One vector is turned by the same rotation once a tick. Each row is the vector after some number of ticks, and that number follows the row.
The counts run from 0 to 832.
[ 28  11   6 -11 -13  -6   4  15   7  12 -24  11  -1  -1 -28 -20  17  19
   3  22   3  -7   9   4   3  -8  10 -12   1  -2  31  -7 -10  18  21 -12
  -1 -24  47 -25 -14 -25 -34 -20  23  17  12   0 -17  23  22  -3   1   9
  10  21 -38 -24  15   1  -3  -3  22 -10 -22 -11   9   4   7  -6   6 -17
  -8] : 41
[ 29  -9  -3  21  -4   8  13  10 -10  21 -18 -21   9 -14   6   7  23   3
  -9  17   3 -10 -11   1  32 -17 -14 -27  -7 -10  30 -14 -24 -13  28 -28
 -17  -5  17   9   1  32   0  13 -22  21 -18  24 -15 -10  -7   0  29   1
  33  12   2  13  14 -12   9  -5   4 -23  -3  16  13 -23   1   2  15 -18
  -3] : 429
[ 18  -7 -31  -1 -11  15   2  25 -10  23 -10  -3  -3  -5 -14 -22   5  19
  -5  17  23 -31  25   2  16  -4   8 -21   3  -9  48 -11 -19  14   9 -36
 -14   1   6  -8  15  -9 -15 -25  27   6  -5  21   0  -2  -4 -10  13  -6
   9  12  -5  -9  24  -9  16 -19  24 -23  -3   0 -11 -27   1  -5  -3 -20
   0] : 404
[ 15 -19   4  21 -10  -7 -16  14  34  18  10   6  -6  -7   3   9   7   3
   5   2  28   2 -20  -7  13 -23   3 -20   8 -15  41  -7  -9   0  28   6
   0   6  -6   4   7  46  -2   5  44 -13 -11  24   1  13  -9   3  27  -6
  13 -16 -14  17  15   2  -8  -9  20 -14   9  -6  -1 -25  -4   8  -3  -4
  17] : 535
[ 33   2  -1   0 -19 -11  -3   0  -3  32  17 -18  18  -5  -9   6 -17   5
 -30 -16   3  -8  -1  -2  26 -16  -5 -44   4 -11   7   9  11 -19  50 -38
  -5   5   7 -11  18  -1 -20  -5  18  -4   2  29  -2  -5   1  -1  20 -10
  17 -13  -1  -5  32 -29  15 -14  18 -11  -1   2  -7  -3   7   8  12   0
   1] : 433
[ 19 -18   7  28   2 -14 -32  -6   5  16  29   4   3  -2  -7  27   2  -1
  -4   7  35  11 -12   0  -8 -20   7 -30   3 -13  15  10  12  11  16  11
 -10  12   2  -9  20  11  -9   3  37 -13  25   0   0   6  -6  -6  14 -15
  -1 -33  13  -1  19 -22  32  -2  23  -5  -1   1  -3 -36 -19  -7   9   2
  32] : 563
[ 23  12  -6 -13   8  34 -23   7 -13  28   0   2   7 -11   0   7   2  -8
  26  15  30 -23  19  -7  12   8  -7   1 -17 -25  43   1 -13  13 -15  -4
 -16  20 -26  16  10  -7  -1  -8  17  25  10  -7  -1 -12  -6  -2   2 -11
  18  23  -6   9  26  -6  40 -10   8 -14 -14  24  -9 -18 -22 -20  -5  -1
  18] : 89
[ 12   1  18  21   2  -5  13   9   7  15 -27 -13  -7 -19  -5 -12  15   1
 -19  18   1 -13  -6   4  19 -19  -6 -20  -4  -8  17 -13 -14 -13  50  -6
 -19 -18  39 -24 -20   5 -33  12 -14  34   3   5 -16  14  14  -2  17 -12
  20  19 -20   0   3  -9   2  -1   7 -26 -12   0  25  -6   8   0  11  -7
   7] : 392
[ 33   1 -11  20 -10 -11   7   7 -16  28   2 -18  10 -13  -9   6   8   7
 -39  16   2  -4  -9  -3  18 -24 -18 -36   2  -1  18   2  -2 -12  42 -38
  -9   1  22  -9  14   4  -8 -11  17  -6 -12  26   7  -5  -7   0  29   0
  27  -6   6   3   5 -29  -1  -8  16 -24   9   8  -9 -28   2   2   3 -22
   4] : 651
[ 10   4  19  23  -9 -31 -18 -14   7  27 -28   0  -9  25  -4  -1 -16 -18
 -12  17   9   2  -1 -15   6 -44 -21 -20  12  14   8   8  -5 -10  18  18
   3 -15  26 -20 -12  10 -20  -3  32  18  12  -1  17  10  -5  -4  24  -5
  14 -12 -11 -21  14  -7 -15   3  33 -14   7  -9  16 -40  17  15 -13 -10
  -1] : 108
[ 23   8  35  11 -13 -21 -10  -5  16  12   0 -11   4 -19 -27   2   1   4
 -20  -2   4   0 -16  -2  -2   2   8 -30  11   3  24  14   2  -8  59  -6
  -4  -4  30 -23  -2  13 -49  -5   3  23  20   8 -16  20   9   7   6  -3
  21   9 -33  -9   6  -6   5   2  -7  -9 -19  -5  11   4  -1   2  22  13
  10] : 356
[ 21  29  12  19 -13  25 -26   3  -2  34  -2  -5  18  17   9  16  11   7
  16  14   8  -2   6  -2  21   3 -10  -9 -10 -19   1  -7 -25  30  -7 -20
   7  11   0  52  -1   7   0  10  10   3   0   7  -1 -16 -16  -8  30 -11
  34  10 -19  -5   8 -22 -19   4  26 -19 -16  31   1   0   4  -8 -20 -20
   0] : 620
[ 26   9  10  -4  13  11 -27  -2  14   1 -11  12  -6  -6  -3  13   9   5
  47  29  25  -4  -3   4 -16   6   4  10   6  -7  40   1   4  19 -18  20
  -5   8  -6  -9   8 -18 -16 -16  37  28  21 -26  -2   2   2  -2 -17  -4
  24   6 -28  -3  16  -2  23  16   1   2 -19   6 -15 -20   2 -15  12 -15
  26] : 633
[ 32   8  11  13 -14 -12 -20   1  24  24  27   2  23  13   3  26  -9   3
  -2 -11  24   4  -7  -1  -3  -2  10 -29  13 -19   5  11   6  19  28 -11
   6   3  -1  21  24  -6  -9  -9  56 -23  10  15   0   7 -12 -14  18  -7
   2 -19 -12  -8  22 -27  -4   4  30  -5   1  -6 -23   5  -3 -10   2 -10
  23] : 188
[ 24  24  25   2 -10   2 -14  -6 -21  27   1 -31  25  39 -20  -9   0   1
 -10  -5  12 -15  19  -9   9   5   1 -33  16  -3  14  14 -21  -1  22 -24
 -10   5  15  11  10   4 -20   6 -13  29  26  25 -25  -9  -1 -15   5  -2
   8  15  -5 -16  27 -14  19 -13   7 -17 -22  -2  19   8  -8  -6  10  15
 -12] : 332
[ -4  -2  19  22  -1  17 -44  -8  10  20  30  11   8 -14  -4  14  -2  -7
  12   5  27 -11  -4   1  13  13  11 -13 -30 -24  14   0  -5  20   7  14
 -13  20 -10  12   1  15 -27  19  21  17  16 -10   5   1 -15  -6  22 -27
   9  -4 -15   9   6   0   0  -8   2 -21  -6  28  11 -15  -7  -1 -21   5
  40] : 60
[ 34  24   7 -11 -10  31 -12   6 -13  32   5 -13  27   2 -10  -7  -4   1
   8  -2 -12 -11  11  14  37   8   1 -22 -20  -8   5 -20  -9   2  15 -25
  -8  -2   6  11   5 -20 -15   4 -11  38   6  13  -4 -12  -3 -12   1  -9
  23  28 -19 -16  48  -6   3 -11  19 -15 -16  26  -5   7  21   2  -2 -19
  -8] : 400
[ 10 -18  -4  32  -3   6  -3  13   9  29  16  -6   3  10   4  16  16  19
  -5  18  33   5   7  -2   3 -26  11 -24   3 -33  33  -9 -10  15  17 -13
  -2   9  12   6   9  26   4  17  22 -29  20  23 -18   6  10 -16  26  -8
  -3 -21   8   9   8 -21  23 -11  41 -19 -15   3   5 -14 -18  -8   8  -5
  25] : 341
[ 26  41  21  -6   7  20 -15  -6  -9  31 -11  -4   3   2   0  22  -9 -21
  13  25  16 -18  14   3   1   7 -23   2  -9 -12   4  21  -5  13   1  -5
 -21  15  -1  24  -1 -34 -12 -16  16  15  14 -20   5  -9 -12  -9  13 -20
  29   9 -10   9   2 -47  23  11  12 -12 -17  17  -9 -11 -15 -19  -8 -10
  19] : 774
[ 13   3  26  24  -1  -1 -11 -10   0  48   3  -3  10  19   3   2   5 -26
 -21   9  31   3  15   6  17 -34 -11 -30 -19 -20  -3  -1 -13   6  10  17
  -8  -7  22   4 -13   9  -1  25   9 -10  37   7  -1  17   6 -11  24 -10
 -11  -6  12 -14  19 -22  16   2  53 -15 -11   2  25 -12 -24  -7 -14  -4
  16] : 523
[ 37  38  35 -11  -2   5 -21  -5  16  25 -22  13   4  10   5  16   0 -34
  35  21  17   4  -2  -2  -5  -3 -27   0   2 -16  11  20  -9  18   2  32
   1  -5   6  14 -12 -10   2 -13  26  17  21 -15   8  15   2   7  -8   8
  14  25 -26  -2  14 -10   2  17  10   4 -11  11  -3  -2 -22 -16  -6 -16
   9] : 451
[ 41  16  21   1 -26   2 -38   5   5  10  -2  -9  10   8 -20  -3  23  13
  24   7  -3   2 -10 -13   2  10  12 -23  15   6  41   1 -22   8  16 -18
  13  -4  14  15  13  24 -16  -4   3  39   2  27 -14  11  -4  18  -1  27
  16  17 -31  -5  22  18 -17  -5 -15   5 -11  11   0  -3  -2  -4  17  -5
  -8] : 542
[ 40  16  31 -11   2 -11 -12  -1  13  12  -7 -19  11  18  -4  13   4  -9
  20   1  17  -5  -3 -14 -16   5   0 -19  40 -13  34  23  -6  -1  29   3
 -13   2   7   4  24  -1  -3 -17  22  28  20  12 -21   7  -9  -3 -23  12
  10  18 -13   2  16 -18  33   7  -7  -4 -20 -17 -10   5 -18 -22  32  12
  10] : 449
[ 42  22  18  14 -11  -9  -6   8 -12  29 -20 -10  18  12   5  13  25  -8
  -9  26 -10   9 -12  13  18  -9 -20 -15  -2  -2  -7  -4 -23  17  17 -24
   9 -12  40  23  -9  -1   1   1  -3  17   0   6   7  -2 -14  -1  28  13
  33   5  -5  -3   6 -27 -26  11  20  -4  -8  23   0 -14   7 -12  -1 -42
 -12] : 583
[ 41  20   2 -10 -17   5  16  17 -14  42 -24 -18   8  -7  -6 -10  -1   2
 -12   6 -13  -5   4   7  37 -23 -17 -16  -7  -5  22  -3  -6  -7  30 -31
   4 -14  24  -2 -11 -17 -15  -6  -1  17  -5  20 -14  -1  19   4   4   9
  34  25 -13 -13  28 -24   9  -5  27 -13 -12  10  -2   4  12   2  11 -17
 -15] : 364
[ 14  19   1  15  -1  14  -6   4 -18  22   6 -26  10  11 -14   1 -14  15
 -12   1  23 -32  25  -9   5  17  -1 -16  22  -5  24  12 -16   0  22 -33
 -25  18  -7  20  23  -6 -34 -16  22  12  12  10 -10 -16 -16 -19  14 -19
  21   2  -6   6   1 -34  24 -17   4 -27 -16   0 -14  -1  -8  -5   4  13
  15] : 150
[ 22   0  14   3   3 -12 -15   5  26  18 -17  32 -17 -20 -12   1  11 -10
   9  33  20   1   2   4 -16 -18 -11  -1  -2 -10  30   0 -11  21   9  34
  -9 -12  25 -16 -20 -11  -9 -17  45  -3  13 -14   8  34   9   4   7   7
   6   6 -19  -5   4  -4   0  17  32  -2  -9  -7   7 -26 -16 -12  -4 -26
  12] : 197
[ 14 -21  -4  18  -9  -5  -5  17  15  15  18 -17  14  -5  -3  -2  17  14
 -13 -11  15 -14   1  11  14   1  25 -38  17 -19  21 -19 -21   1  55 -25
  -9 -13  12  14  27  12 -22   5  27  -1 -13  38  -9   6  -5 -22  10  -4
  -6   6 -23  -4  20  -3 -15 -27  14 -26   1 -10   3  -7  10   4   8  -7
   2] : 691
[ 38  15  15 -11  -4   3 -11   3   4   6 -28 -17   9  20 -10  -4   9  10
  38  11  -1 -15   0 -10  15   1   0  -4  31  10  40 -10 -17 -10   9  -6
   2  -8   7   1  17  -5 -21 -14   6  54  -1  10 -14 -10  -1   2 -16  13
  28  27 -40 -12  37   7   2  -3  -2  -8  -9  -6  -7  -7  26   2  22 -12
 -13] : 763
[ 38   8   9 -14   4  11 -33   5  -1  15  28   6  19 -19 -15  11   4   3
  21  -3  21 -12  -5  -6  -4  22   8 -18  -5 -13  37  16  16  11  13  -2
 -12  20 -15  -3  25 -18 -19 -21  28  21  25   4  -6  -2  -1   1 -17   1
   3  11  -8   5  36  -4  45  -3  -4  -1 -11   8 -14  -4 -21 -19  16   7
  21] : 126
[ 33   4  27  17 -13 -19   0   4  -5  30 -14  -9   8  18 -15  -9  22  -3
 -30  11   6  -2   8   8  -5 -18  -4 -35  10   1  10   4 -26   3  43  -7
  -3 -22  51  -3  -3   0 -10   3   1  -5  15  24  -3  24   6  -5   6  12
 -14  17  -3 -18  14  -7 -10   4  29 -21  -9 -12  20  -7  -6  -6   3 -25
 -11] : 768
[ 34   8  27  -4  -2  12 -22   4  11  13  24  -2  35  11  -3  -1  21   2
  26 -14  12  -8  -1   6  -9  23  28 -30  11 -31  17  -1 -23  17  17   1
 -14  -5   3  33  26  -1  -4   4  24  14  17  27 -16   9  -9 -14 -25  19
 -17  25 -23  -3  30  -2   7 -14   1 -16 -16   3  -2   8  -6 -19  15  -9
  12] : 191
[ 23  -6  -3  12   4   4 -24  14  24   2 -18  18 -10 -24  -3  14  15   1
  38  32  13  -8 -22   3   5   0  -7   2  -1  -3  40  -7 -13  10   4  16
  -6  -3  -2  -1  -2   5 -18 -16  38  32 -12 -12  11   4 -12  11   8  -4
  30   8 -34  10   7   4 -11   8  -6  -9   3  15  -8 -42   6   0  -8 -23
  16] : 790
[ 16  18  19   4  -6 -11 -12  -3   1  25 -21  -2  -7   5 -24 -16 -27 -12
 -18   9  11 -16  17  -3  12 -23 -11 -17   8  16   8  10  -4 -11  30  -5
  -6 -12  30 -31 -12 -20 -45 -18  22  27  24 -12   7  13   7  -3  10 -17
  19   2 -18 -21  17 -15   4  -4  23 -18  -7 -10   8 -13  11   9 -14   4
   1] : 109
[ 17  15  -9   8   6   8  20  11  -3  23 -37  -6 -14   1  -5  -8  -2  -2
 -12  28  29 -28  29   9   4 -21 -25  -3  18  -6  30  10 -19   3  22 -22
 -21  -2  25  -8  -9 -21 -16 -22  21   9   4 -11  -7   4   6 -15  20 -15
  18  12 -12  -3   4 -35  23  -2  24 -30 -11 -10   0 -24  -3  -7  -3  -8
   4] : 81
